[[ 0  5 31 80 88]
 [ 2 28 81 89 86]
 [19 78 87 88 85]
 [21 82 87 90 85]
 [ 1  4  9 44 85]]
:
[ 0 28 87 90 85]

[[ 51  86  13]
 [ 12  37  -9]
 [-63  14  52]
 [-87  44 -11]
 [-38  67  11]]
:
[51 37 52]

[[-34  49]
 [ 34  48]
 [ 53  73]]
:
[-34  48]

[[ -2 -23]
 [ 38 -34]
 [ -4   9]
 [-35 -39]
 [-66 -10]]
:
[ -2 -34]

[[-20 -29  10 -88  68]
 [ 40  46  37  55 -21]
 [ 47   7  38  42  -9]
 [ 45 -74  18 -67 -43]]
:
[-20  46  38 -67]

[[ 29  65]
 [-32 -40]]
:
[ 29 -40]

[[  6 -46 -20]
 [ -8 -49  -5]
 [-17 -68  27]
 [ 17  25 -43]]
:
[  6 -49  27]

[[-11  64 -75]
 [-55  73 -31]
 [  5 -64  76]
 [ 69 -15 -67]
 [ 28  36 -90]]
:
[-11  73  76]
---
[[-78  30 -29 -16]
 [-17  30 -26  53]
 [-59  48 -13  17]
 [ 29   4  43 -34]]
:
[[ 29   4  43 -34]
 [-59  48 -13  17]
 [-17  30 -26  53]
 [-78  30 -29 -16]]

[[-42 -45   3]
 [ 61  40  13]
 [-61  42  22]
 [-61 -54  -9]
 [ -3  -1   1]
 [ -3  -1  -7]
 [ -3  -2   0]
 [-20  15  79]
 [-61  42  21]
 [ -4   5  -6]
 [-43 -32 -17]]
:
[[-20  15  79]
 [-61  42  22]
 [-61  42  21]
 [ 61  40  13]
 [-42 -45   3]
 [ -3  -1   1]
 [ -3  -2   0]
 [ -4   5  -6]
 [ -3  -1  -7]
 [-61 -54  -9]
 [-43 -32 -17]]

[[ 64  20  -3 -31  14 -14]
 [ 42 -36   6  34 -17  50]]
:
[[ 42 -36   6  34 -17  50]
 [ 64  20  -3 -31  14 -14]]

[[ 49   6  10 -39  18  25   4 -53 -29 -23 -31 -11]
 [ 44  34   9 -22  14  24  49 -12 -27 -69   0 -28]
 [ 42  18 -30 -20   2  11   9 -27 -29 -48 -27   8]
 [ 13  -1  41 -22 -13 -12 -20 -35   8  32 -53  49]
 [ 23  -2 -35 -42  21   4 -15 -71 -20 -18 -69  45]
 [ 29   5 -36 -22  29  15   6 -63 -30 -38 -31 -18]]
:
[[ 13  -1  41 -22 -13 -12 -20 -35   8  32 -53  49]
 [ 49   6  10 -39  18  25   4 -53 -29 -23 -31 -11]
 [ 44  34   9 -22  14  24  49 -12 -27 -69   0 -28]
 [ 42  18 -30 -20   2  11   9 -27 -29 -48 -27   8]
 [ 23  -2 -35 -42  21   4 -15 -71 -20 -18 -69  45]
 [ 29   5 -36 -22  29  15   6 -63 -30 -38 -31 -18]]

[[ 85 -60 -83 -10 -71  41 -21 -33  -1  61]
 [ 62  26 -16  39 -21  50  78  43  42 -14]
 [-82  36   2  61  26  -4  58 -22 -40  83]
 [-63   3 -64  -1  64 -31 -59  36 -60  21]
 [ 30   2 -10  10 -38  57 -42 -90 -23 -54]
 [ 80  33 -65 -34  60  53 -35  52  14  73]
 [-42  -1 -80  40  49 -77 -15 -75 -42  54]
 [-37  80 -81  79  68 -58 -55 -27  55  44]
 [ 19 -33  -1 -64 -42 -21  77 -55  58 -71]]
:
[[-82  36   2  61  26  -4  58 -22 -40  83]
 [ 19 -33  -1 -64 -42 -21  77 -55  58 -71]
 [ 30   2 -10  10 -38  57 -42 -90 -23 -54]
 [ 62  26 -16  39 -21  50  78  43  42 -14]
 [-63   3 -64  -1  64 -31 -59  36 -60  21]
 [ 80  33 -65 -34  60  53 -35  52  14  73]
 [-42  -1 -80  40  49 -77 -15 -75 -42  54]
 [-37  80 -81  79  68 -58 -55 -27  55  44]
 [ 85 -60 -83 -10 -71  41 -21 -33  -1  61]]

[[-59 -22  47  20 -50  33 -44 -10]
 [-63 -14  55  13 -38  33 -47 -28]
 [ 65  21 -13 -12  39 -17  -8   8]
 [ -5  71   7 -83 -50 -15  -2 -21]]
:
[[-63 -14  55  13 -38  33 -47 -28]
 [-59 -22  47  20 -50  33 -44 -10]
 [ -5  71   7 -83 -50 -15  -2 -21]
 [ 65  21 -13 -12  39 -17  -8   8]]

[[ 17  37 -82  15 -42  30  80 -38]
 [ -4  10  -7  39  38 -58 -17  62]
 [-30 -37  -5  -5 -63  38  31 -56]
 [ 45  51 -11 -21  40   5  -4  12]
 [ 30  27 -22 -38 -23  58  34 -56]
 [ 37  29  -4 -46   1  47  11 -39]]
:
[[ 37  29  -4 -46   1  47  11 -39]
 [-30 -37  -5  -5 -63  38  31 -56]
 [ -4  10  -7  39  38 -58 -17  62]
 [ 45  51 -11 -21  40   5  -4  12]
 [ 30  27 -22 -38 -23  58  34 -56]
 [ 17  37 -82  15 -42  30  80 -38]]
